Each named move below is a turn or a mirror, shown by a few rows before and after it. Which moves, in which order, take the first row of each later pair to the second? The first pair is answered.
q_624 (before -> after):
[ -6  -3   1   8 -10   5   5  14   7   3  -4] -> [ 8  0  9 -8  9  8 -7  0 -5 -5  9]
[  4  -5  13  11  -5   5 -14  13   1   7  -2] -> [  8  -4  15   7   0   6 -16   9  -1   5   0]
[-5  1  9  7  2 -6 -6  0  8 11  8] -> [-3  2  9  6  4 -6 -6 -2  6 10 10]
[ -7   6 -11 -18   4 -11  -5  -2  -2  -5   5] -> [-13   5 -16 -12  -5 -12   2   5   3   0  -1]
q_375 (before -> after):
[ 17   2  13  24  11  24   9 -12 -15  -8   1] -> [ -7   2 -17  -9   3   4  18 -29 -21 -10   8]
[ -9   2  -3  -7 -11   3  -4  -8  -8 -11   4] -> [ 1  1 10  8 -7 12 -8  0 -6 -9  2]
[ -6   5 -20 -14   3   8  14 -19 -14  -7   0] -> [17  3  6 16 10 26  6 -3 -8 -5 -8]
q_939 (before -> after):
[ -1   0   4   8   5   0  -7 -11  -5   7  10] -> [  1  -1  10   8   3  -4 -12  -3   2   8   7]
[ 0  7 19 25  6 -6 -1 -9 -1 19 -1] -> [ 4  5 23 24  4 -6 -3  2  3 15 -9]
[-17  -5  -4   4  -9  -9   1  -7  12  20   4] -> [-13  -6   1   5 -11  -9  -2   5  17  18  -2]
[ 6  1 -1 13 11  7  2 -4 -3  8  2] -> [ 5  1  0 14  9  4 -2 -4 -1 12  3]
q_134 (before -> after):
[ -1  -5 -14  -2 -11  -9   5   0  -6   9   8] -> [  1  -5 -13 -10  -9 -10   1   5  -6   1   4]
[  0   3  -7  17  -2   8  18   6  -3  -6 -14] -> [ 11   4   4  -5   6   1   1  17  -2 -20 -12]
[ -6  -7 -23   6  -6  -1   0  -4 -10 -17  -2] -> [  4  -6  -9  -8   2  -8 -19   1  -7 -20   5]
Now pairs of rows:
Between the rows of a pair lie two moves.
[18  6  7 -9 14  4 -4 -7 -7 -4 11] -> [ 11   6   8   8   7   3  -3 -13  -1  14  16] : q_134 q_939
[ -4   2  -3 -14   0   0  11  -3  -7 -12   2] -> [  1   1  11 -17   3  -7  -4   3  -1  -9   5] : q_624 q_134
[ -3   7   8   6 -10  -8  -6   0  10  17   8] -> [ 11   7  16  -5   2  -3 -14   2   4   2   9] : q_939 q_624
[  0   5  -3  -1   5   5  11  20   5  -9 -11] -> [ 0  7 -7  3  9 12 18  9 -1 -9 -7] : q_939 q_375
[  5  -1   4  19   1  12  13   5  -2  -3 -12] -> [  7   1   0   4   7  12  12  -1 -10 -16  -9] : q_134 q_939
[ -5  -2 -11 -16   7  -6   4  -6  -7 -15  -2] -> [ -7   0  -2   4   7  -5   1 -20  -6   9  12] : q_134 q_134
[ 17   2  38  -2   8 -18 -33  21  14  -1  -5] -> [-20   6   8   1  -4 -33 -15 -23  10  30  18] : q_375 q_134
[ -4  -8   2 -10  -7  -7  -4  11   6   0  -6] -> [-1 -5  9  1 -1 -5 -8 -6  1 14  8] : q_624 q_134
[ -4 -13   2  -9   7   2 -14   0   2  -8  11] -> [-13 -15  -8   0  -6   3  -2  10   8  -6  -2] : q_624 q_939
[ 23   0  18  14  14  20  -5   7  -4 -12  -5] -> [-11   2 -13 -28   5 -13  -4 -20  -8  -4  12] : q_375 q_939
[-11  -1   8   0  -8 -12 -10  -3   2  12  13] -> [-16  -2  -4  15 -16  -1   9   0   0   8   1] : q_375 q_134
[ -4  -5  -1  -9 -11  -4  -1  17   8 -10 -24] -> [  4  -6  -3   3  -6  10   7  12   1 -14 -27] : q_939 q_375
[ 16  -4   8 -18   7   9  -3  16  -4 -24  -3] -> [ 13  -4  24  -5   1  -1 -16  22  12  -1   2] : q_624 q_134
[ 2 -1 23  6  0  5 -5  1  2 11  5] -> [ -8  -4   5  11 -10   9  14   5   2   6  -7] : q_624 q_134
[  6  -2  21   1   8 -11 -29 -11   2  17  18] -> [ -4  -5   8  35 -10   3  -1  -3   8  25   1] : q_939 q_134
[  0   0  -7 -17   1   4  -1 -13 -12  -8  12] -> [ -6   1  -7  -5  -3   2   2 -19  -8   6  16] : q_939 q_134
[ -2  -1   6   9  -7   2  -8  11   1  -7 -14] -> [ -4   1  -6  10  -4   7   4  -6 -10 -12  -9] : q_939 q_939
[ -5   3  -2   5   2  -4  -1 -11   4  18  14] -> [-11   1 -10   8  -8  -2  11   3   8  13  -1] : q_939 q_134
[  8   3  11   0   9   4  -7 -14   4   9   9] -> [ 12   0  16   1   5   5 -10   5  11   3  -3] : q_939 q_939
[ 8  0  9 -7 -2 -3 -8 20  7 -8 -7] -> [10  0 14 11 -2  3 -6 16  8  2 -5] : q_134 q_939
[ -3   5  -2  17   1   3  17 -12  -7   8  15] -> [ -9   2 -13   5  -8   0  26   3  -5  -6   1] : q_939 q_134
[  3   0   5 -21  -3   5  11  19  -7 -31 -20] -> [ 17   3  35  -9   8   4 -13  16  -3 -15  -4] : q_134 q_939
